(in the rows, 128 means zero)
The rows below come in pairs that one turn or mirror swaps. Which row does each named row swap with?
The rows were stretched afterwards, more along some directions than others.
Siruf: [150 107  93 123 135 132 113 149 115 109 116 134 111 128 154 128 134 147
 150 132]
nif: [143 103 110 147 132 131 106 150 122 127 130 121 128 145 146 140 120 138
 139 146]
rozo: [148 105  99 125 135 131 113 150 117 103 114 132 114 138 147 130 130 143
 139 124]
Mav: [155 143 120 120 149 114  98 134 101 130 125 113 118 142 155 115 124 127
 138 134]
Kozo: [118 111 140 141 107 131 132 124 120 124 107  96 116 118 129 100 109 141
 131 112]
Sezaf: [116 122 133 133 135 139 113 139 117 117 121 138 142 104 127 117 124  92
 114 138]
lera: [112 111 108 129 141 133 109 123 112 102 104 106 164  85 114 131 105 104
  96 166]
vobu: [137 112 129 149 120 125 130 134  98 109 105 104 144 147 105 128 103 152
 124 122]
Zufo: [133 118 128 152 118 107 120 155  87 135 106 154 161 139 141 111 108 123
 159 157]
reti: [124 109 100 123 117 130 110 129 116 115 129 130 150  99 121 115 116 130
 146 160]
suk: [152 105  91 124 134 133 115 150 114 104 115 137 118 127 151 135 129 144
 150 144]
gudam: [111 114 110 132 138 135 109 119 108 106 107 103 163  79 121 134 101 101
 100 168]
doso: [133 135 108 127 147 132 119 142 121 113 138 131 134 132 149 124 110 117
 139 148]
Neri: [128 112 131 154 119 112 117 140 103 136 114 138 151 116 147 105 103 110
 130 134]
rulit: [138 140  97 135 131 128 104 138 116 110 133 122 120  97 155 129 116 111
 143 154]
zofep: [107 118 107 132 139 133 113 123 110 105 100 107 162  86 111 134  96 106
  96 156]
Tiper: [153 106  90 125 132 131 111 149 122  96 113 134 116 130 148 131 138 146
 149 140]
Sim: [129 123  97 125 127 127 109 136 119 111 110 115 129 108 104 110  84 128
 119 133]
Zad: [124 121 106 127 119 128 107 127 106 118 129 125 154  98 121 110 117 116
 145 159]
Zuz: [142 129 107 142 146 124 119 136 139  98 114 122 129 127 132 107 101 164
 129 154]
vuro: [154 114  98 129 137 125 113 151 111 102 115 137 114 128 162 116 125 153
 153 136]
dapat: [125 116 107 127 117 124 105 133 105 122 127 138 161 101 125 106 113 118
 147 164]
Suv: [110 118 108 124 144 132 111 118 112 108 107 109 161  85 118 129 102 105
  96 157]
Nas: [113 125 119 167 108 127 121 135 113 107  97 110 151 114 120 129 131 121
 135 149]
Tifiz: [145 117 127 153 120 127 128 136 103 107 117 106 136 156 123 134 115 162
 133 124]
kitad: [139 115 130 161 121 119 131 144  92 110 110 118 145 146 129 131 107 154
 135 133]
Viso: [153 101  91 121 136 135 113 147 115 108 119 132 116 132 154 134 129 143
 150 138]
durov: [135 120  99 120 118 128 110 128 108 111 128 129 151  97 125 111 115 125
 149 162]
vobit: [135 121 118 129 127 115 133 125 106 134 120 129 136 125 138  93  88 152
 133 122]
Zos: [135 116 127 150 115 111 119 135 131 105 108 141 145 123 120 117 112 125
 121 149]
Kanim: [144 114 111 143 145 137 120 143 102 109 139 118 144 130 178 146 120 136
 147 168]
tivaz: [135 103 133 161 115 130 133 140 100 103 110 103 146 142 116 131 105 156
 130 129]
zilid: [109 111 105 133 138 135 109 123 114 103 107 107 162  79 113 136 104  96
  97 163]
mabor: [104 137 139 169 119 117 125 135 109 116 103 114 155 112 108 109  98 116
 108 125]
Pobov: [126 144 118 128 133 104 109 140 123 110 117 139 139 121 108 112 103 133
 108 138]
bosor: [135 149 112 143 125 106 132 108 122 128 115 102 135 124 125 112  92 139
 115 128]
Tilo: [112 111 108 135 142 135 112 124 107 104 104 111 169  90 109 139 105 100
  98 161]
sasi: [152 139 109 131 138 112 116 124 119 109 103 115 129 111 147  97  85 158
 125 156]
sot: [127 120 104 131 113 127 110 132 104 118 127 132 159 104 121 115 109 122
 151 162]
Vel: [118 124 105 135 129  97 110 136  95 113 119 122 138  86 130 112  96 119
 113 140]
veva: [154 129 118 147 119 123 105 125 112 114 132  99 139 109 142 125 119 123
 131 153]
moren: [136 124 117 147 130 120  94 128 103 110 109 116 139 101 144 126 134  84
 139 159]
tud: [130 112 115 140 111 107 130 136  92 132  98 116 134 116 129 119 105 117
 150 133]
Nodis: [111 109 107 128 141 136 112 121 112 102 102 105 164  80 115 132 103 105
 102 167]
riz: [130 113 101 123 118 124 110 127 106 121 125 133 159  99 116 111 108 121
 148 166]
nemoz: [137 139 124 147 138 123  98 141 107 120 122 118 130 157 144 106 137 125
 138 125]
Mitis: [115 122 125 154 120 114 119 146 119  98 106 130 122 125 151 127 134 145
 128 131]
tuz: [120 124 113 153 149 130  96 142 102  97 134 134 140  93 174 119 147 102
 150 176]
zek: [133 132 105 135 115 114 117 130 127 103 117 117 124 122 122 134 107 127
 107 135]
Dibul: [137 109 131 152 118 127 136 134 105 109 109 105 144 149 114 125 104 165
 128 124]
kiseb: [132 114 102 123 117 125 105 127 106 120 126 132 156  98 124 107 118 115
 150 167]
vuvi: [143 148 129 134 143 134 115 131 109 121 149 116 127 123 173 125 109 140
 137 156]
Sur: [131 116 104 125 120 128 107 129 103 118 135 132 161 103 128 119 113 115
 149 169]
Kab: [141 107 132 158 116 125 132 138  98 107 102 105 148 146 114 117 103 164
 133 126]
Vor: [144 120 116 139 138 113  95 148  90 128 129 124 119 149 149 122 107 135
 145 125]
vero: [106 100 110 131 137 140 111 122 106 108 106  97 159  84 114 139 106 100
 104 156]

nif is swapped with Kozo
tuz is swapped with Vel
kitad is swapped with vuro
Nas is swapped with Sim
sasi is swapped with Zufo
reti is swapped with vero

The rows below come in pairs that one turn or mirror swaps. Which row does each named row swap with?
The rows were stretched afterwards, more along some directions than others.
fezun: [115 147 148 143 138 125 135 142 108 114 143 129 116 117 113 124 146]
roz: [107 139 142 108 144 101 120 121 119 105 118 116 103 121 108 131 167]
balam: [ 95 155 132 124 139 135 140 127 122 110 111 101  90 125 106 139 169]
tuf: [116 137 134 136 146 141 141 130 111 121 120 109 108 129 132 108 141]
gukam: [105 146 130 110 143 128 132 105 126 101 102 121  96 124 126 127 146]
Koz: [113 158 145 149 140 129 141 148 109 109 145 117 120 123 101 132 150]
fofod: [103 119 129 121 144 119 131 120 134 103 123 113 102 125 124 120 146]
topos: [ 94 130 129 124 144 120 127 124 136  96 128 116  90 126 127 118 147]
Bovo: [103 147 155 141 136 128 142 156 113 102  99 102  72 134  88 137 144]
Zok: [ 97 145 126 107 147 123 125 108 119  94 106 123  94 120 130 123 151]
rifa: [123 134 141 141 133 114 121 124 130 118 136 128 125 113 127 125 158]
tes: [ 89 156 131 126 140 144 142 131 114 114 110 112  80 126 109 141 171]
tuk: [110 123 148 142 148 124 135 123 110 127 135 113 128 144 120 119 154]
tam: [115 127 146 142 143 116 131 130 112 123 140 119 131 148 125 108 147]
nume: [113 136 134 119 152 114 134 139 121  91 126 119 105  98 123 141 165]
tela: [124 109 137 138 136 116 133 122 125 113 115 115  91 147 125 108 141]
lor: [114 136 139 126 151 111 130 140 118  95 124 118 108 101 119 141 155]
Bomov: [ 97 157 133 108 142 124 127 115 118  98 106 119  95 123 116 123 146]
rubov: [121 133 132 136 152 136 144 131 105 121 121 112 113 130 134 109 145]
Tonez: [120 138 146 138 145 127 144 153 119  91 105 107  86 128 100 134 137]
sogum: [101 133 141 138 132 102 130 135 118 116 118 112 124 122 119 115 154]
fuful: [114 127 141 136 137 109 116 120 124 120 127 123 118 107 123 130 163]
subo: [116 128 135 134 136 112 121 119 131 113 119 125 108 106 133 130 170]
Mig: [ 91 153 132 126 144 137 139 132 117 114 109 108  89 116 109 146 174]
kegun: [ 89 155 132 126 138 143 138 130 122 113 111 105  83 120 110 139 167]
Sed: [ 90 154 135 144 130 139 130 116 116 127 133 127 127 142 125 121 144]
rutil: [114 135 144 148 136 115 149 148 103 117 123 113 118 145 106 123 142]
Vus: [109 139 150 147 140 115 143 144  98 126 121 116 111 150 107 120 134]
Todu: [125 117 139 139 133 123 134 123 137 110 111 117  91 148 120 118 136]
zugi: [110 137 146 106 146  98 127 120 110 108 113 110 103 118 107 129 175]
pobe: [118 136 134 134 151 139 139 127 104 124 116 117 114 125 133 114 142]
vez: [ 94 141 144 144 133 103 124 133 119 117 114 113 115 128 116 115 142]
zisan: [ 85 156 136 130 146 138 138 124 121 112 109 101  89 118 109 145 177]
Donef: [120 134 132 138 150 140 141 131 115 115 126 107 118 125 136 112 147]
koru: [117 148 148 141 146 132 136 141 105 115 145 117 114 119 111 121 141]
numib: [109 136 153 142 136 127 141 146 118 106  96 114  79 138  94 136 131]
likil: [ 78 156 134 145 134 139 135 118 113 119 124 121 113 147 121 126 150]
fos: [118 133 129 136 148 137 140 128 114 116 114 117 103 133 143 108 140]
virik: [112 135 146 152 140 115 146 140 104 123 116 113 121 146 107 125 135]
fesam: [ 88 156 136 149 131 145 140 120 124 118 129 123 117 143 127 128 153]
pudes: [103 141 127 107 138 128 129 116 127  93 104 121  84 129 128 120 147]
vem: [ 88 157 129 129 140 136 133 123 122 118 113 116  92 120 117 143 167]
sugut: [ 83 158 136 146 135 148 138 128 118 113 133 121 112 148 120 123 147]
rofun: [118 130 137 120 152 113 133 139 117  97 122 118 114 100 117 141 157]
roval: [113 137 146 150 138 115 145 144 106 115 121 112 112 144 107 126 136]
koga: [108 139 143 120 152 112 128 142 114 101 123 121 101 102 118 140 160]
Dapav: [123 113 134 146 136 125 134 112 131 124 115 121 102 149 130 115 135]
Sipi: [114 139 134 134 153 136 143 121 111 117 121 106 108 131 131 110 150]

rofun is swapped with rutil
rubov is swapped with Mig
sugut is swapped with Bomov

